[[ 90  84 118 105  94 119  92 126 118 115  89]
 [ 52  71 103 113  47 106 106 213 115 136  41]
 [142 134 100  99 141  98 110  35  93  85 149]
 [ 98  97 108 105  92 110 100 124 109 113  97]
 [135 122 108 101 141 105 103  39 101  85 139]
 [132 134  91 104 128  89 119  61  89  88 135]
 [134 108 122 101 137 121  89  40 112  87 140]
 [ 83  95 100 107  79 102 108 153 105 119  81]
 [112 115 100 102 111 100 109  94  99 106 113]
 [143 117 122  96 154 119  89  13 109  83 153]
 [136 118 114 101 149 111  98  26 105  83 141]] result: 153

[[154 198  45 121 134 187  89 198  56  99  99  23  34 100 110 187]
 [ 54   6 173  89  76  18 125   6 161 113 113 197 185 113 101  18]
 [ 54   7 172  89  77  19 125   7 160 113 113 195 184 112 101  19]
 [152 192  47 120 130 182  89 192  57  99  99  27  37 100 110 182]
 [149 190  50 120 130 179  90 190  60 100 100  30  40 100 109 180]] result: 182

[[-32 -32 -33 -32 -37 -38 -33 -38 -33]
 [-27 -28 -35 -30 -39 -39 -29 -38 -33]
 [-17 -19 -37 -23  -5  -5 -20   7 -38]
 [-33 -32 -28 -32  27  29 -33  42 -31]
 [-39 -38 -13 -38 -31 -30 -38 -35 -13]
 [-16 -19 -38 -25 -38 -37 -21 -37 -38]
 [-34 -33 -24 -34  -8  -6 -34  -5 -27]
 [-29 -29 -28 -30  32  36 -30  47 -33]
 [-39 -39   0 -39  29  35 -39  34  -4]] result: -33

[[49 77 30 56 52 59 50 63 31 58]
 [54 29 41 41 51 49 49 53 18 70]
 [34 61 39 80 44 45 62 59 41 58]
 [53 56 60 52 50 48 79 40 23 51]
 [40 56 47 34 35 26 63 62 60 67]
 [52 68 51 63 49 36 68 28 33 59]
 [56 30 41 53 62 47 68 52 49 78]
 [48 47 49 44 55 39 63 53 60 85]
 [60 34 28 42 64 51 56 54 40 74]
 [58 45 25 36 66 53 55 55 45 74]
 [53 60 17 37 56 52 66 32 46 49]
 [44 61 41 60 35 17 55 46 48 66]] result: 49

[[ -60 -156 -122  214 -169  501  530 -133  555  -28   31  731  -61 -209
  -129]
 [ 143  100   48 -387    1 -454 -531   76 -498 -264  131 -558  115   84
    57]
 [-441 -380 -358   -8 -207   35   50 -368  111   -6 -413   40 -251 -426
  -226]
 [-214 -222 -216  109 -196 -592 -553 -184 -757  142 -209 -664 -179 -220
  -268]
 [-238 -286 -206  160 -322 -123 -147 -289 -172  201 -231  -91 -197 -178
  -280]
 [ 115   54   36 -197   34 -571 -679    0 -654 -223  147 -721   -4  -14
   167]] result: -280

[[126 179 224 249 253 239 210 174 141 114  97  87  81  75  69  62]
 [185 203 204 190 163 131 101  84  82  94 116 142 163 171 165 148]
 [102 132 165 192 205 202 183 155 123  97  82  84 100 124 148 166]
 [117  93  81  87 104 128 153 167 170 159 138 113  93  80  75  80]
 [226 194 159 128 106  92  83  78  72  66  60  59  67  84 113 145]
 [ 59  66  82 109 142 173 196 206 199 177 146 115  91  81  87 106]
 [ 87  80  75  69  62  59  62  73  96 127 160 187 204 204 189 160]
 [195 171 139 109  88  81  90 110 135 157 169 168 154 132 109  88]
 [243 254 244 218 184 150 122 101  89  82  76  71  64  59  60  71]
 [136 110  94  85  79  73  67  62  58  63  78 104 135 168 193 205]
 [ 70  64  60  59  69  89 117 150 181 201 205 194 169 137 106  86]] result: 205
---
-0.24,-0.40,1.88,-1.73
-1.00,0.08,1.11,-0.95
-0.60,-0.18,1.70,-1.01
=> 1.88

-155.56,106.77,68.80,170.10,-63.53,147.68
-147.22,-207.07,-13.97,-68.64,-198.93,-54.65
-70.18,-4.46,-131.82,120.22,81.04,-54.71
=> -63.53

1.33,0.99,1.24,-0.82,-0.54,-1.65
0.73,1.09,0.17,0.96,-0.11,0.98
0.86,-0.13,0.84,0.46,-0.43,0.86
=> -0.54

0.1,-1.1,-0.4,1.6,0.3
-0.6,-0.7,0.0,-1.3,0.9
0.1,1.4,0.4,-1.0,-0.9
=> 1.6

67.86,-58.32,-99.75,129.52,123.15,-12.39,45.35
40.14,-57.84,-81.05,62.69,152.08,-25.37,59.83
-109.83,6.03,57.76,-182.49,-224.36,-42.69,-131.65
=> -12.39

23.58,-8.00,18.82,14.80,15.25,-13.64
-16.01,18.90,-12.29,-10.09,-11.45,20.79
18.55,-7.60,13.98,19.55,16.33,-6.27
=> 15.25
---
220 -241 33 336 -557 18 -95
-73 -266 256 384 -482 294 -116
597 -75 316 502 429 -158 237
result: -73

-736 -178 123 -57
-520 -254 509 -176
result: -520

352 485 -368 290
-190 741 -271 -9
result: -190

-577 -590 493 645
617 610 -504 -664
result: 617

289 673 -128 220 711 260 34
-309 -173 -228 99 261 45 33
-47 171 -143 -149 164 -252 14
result: -309

-17 51 -47 -7
-561 475 590 -456
result: -561

-576 -483 400 536 -438
-803 -674 558 747 -612
result: -803

-406 166 244 -755
-13 -70 34 342
1 74 201 37
result: -13

-187 165 -84 -30 185
-28 -34 -1 391 31
53 102 -439 734 234
result: -28

515 802 -525 -314
518 -72 -117 329
422 -221 -312 222
result: 518
---
7442,8093,3520,5231
3655,8579,6103,7395
4916,7396,3636,1047
-> 3636

10,7,-45,-34,-8
12,31,22,-2,-6
-9,-41,39,6,4
-> 39

99,199,8,89,68
21,71,18,127,144
168,94,189,26,128
-> 189

85,60,72,7,62,59
13,37,35,83,64,48
18,48,29,73,45,33
-> 29

6,5,1,5
6,7,5,6
5,6,7,5
-> 7

-26,117,378,67
-525,587,633,50
140,502,-145,-667
-> -145
---
70,23,31,91 => 31

191,78,79,98
221,32,85,124
167,73,96,110
=> 167

7356,7574,6845,8318,4259,6824,9209
5836,2769,8679,9026,4854,3641,8597
9899,3057,5057,5741,7079,6167,3183
=> 9026

13,49,112,70
75,124,202,56
=> 112

-13,-41,-8,38,-13
-38,-15,-19,41,-7
-30,-15,-9,35,-9
=> 35

1327,3037,7055,4998,4361,9264 => 4998

1836,5662,3326,9387
8799,4981,3562,6801
=> 6801

966,586,-564,392,-268,-433 => 392
---
[-471  243 -685 -628 -473 -374 -206] -> -628, 243

[ 574  242  780  384  442 -362  333] -> 384, 780

[[ 201  174  633   68 -655 -314  380]
 [ 140 -146  535  743 -379  -72 -444]
 [-123  -26   -9  -94 -112  -63 -112]] -> 743, 743

[-527 -400 -442 -502 -805  498 -310] -> -502, 498

[  84 -610   89   36  281] -> 89, 281

[ 564 -773  -64  550  242] -> -64, 564
---
array([4, 8, 8, 4, 0, 8, 5]) out 0
array([43, 61,  5, 34, 41, 83, 32]) out 41
array([47, 91, 15, 18, 54, 65, 48]) out 54
array([ 43, -18, -11, -28, -14,  -4, -31]) out -14
array([ 120,  784, -464,  463,  565, -552, -244]) out 565
array([-401,  954,  347,  -91, -656, -550,  329]) out -656
array([7, 6, 2, 6, 3, 7, 4]) out 3
array([68,  7, 60, 41, 46,  1, 87]) out 46
---
[[-188.477, -78.333, -88.651, -121.107, -140.914, -167.793, -147.333],
 [193.214, -39.455, -9.811, -220.288, 53.791, -13.272, 10.970]] ==> -188.477

[[-0.06, -0.01, 0.02, -0.03, -0.02, -0.01, -0.03],
 [0.00, -0.04, 0.03, 0.04, -0.10, -0.10, 0.08],
 [-0.18, 0.19, 0.15, 0.23, -0.18, -0.15, 0.13]] ==> 0.00

[[-10.125, 0.802, 21.888, 12.406, 14.549, -13.803],
 [-20.912, -1.867, -12.041, 17.504, 18.352, 12.877]] ==> -10.125

[[-0.015, 0.078, 0.076, -0.204, -0.084],
 [-0.028, 0.111, 0.041, -0.199, -0.200]] ==> -0.015

[[6.89, -18.07, -12.03, 11.58, 11.77],
 [4.32, -1.01, 12.99, 4.55, -0.86],
 [-2.76, 6.42, 5.77, -10.79, 4.78]] ==> 4.32

[[8.87, -7.14, 0.79, -11.73, -13.75, -3.19, 2.99],
 [9.20, 4.42, 7.52, 9.31, -2.68, 8.57, 5.82],
 [1.51, 9.10, -0.73, 16.44, 9.40, -12.10, -13.41]] ==> 9.20
---
 96  171  214   54  108 | 214, 171

 23  -39   29    4
-16    8    9   22
 40   34  -20   48
| 48, 40

4261  2399  7562  8352 | 8352, 7562

940  655  647  719   85  330 | 940, 719

1206  6659  2932  2932
9066  8945  4566  4566
5412  9665  1686  1686
| 9665, 9066

120  123  197   21 | 197, 123

 95   99   97  207   31 | 207, 99

 58   74  171   96   88  192
255  193  105  204  164  103
| 255, 204
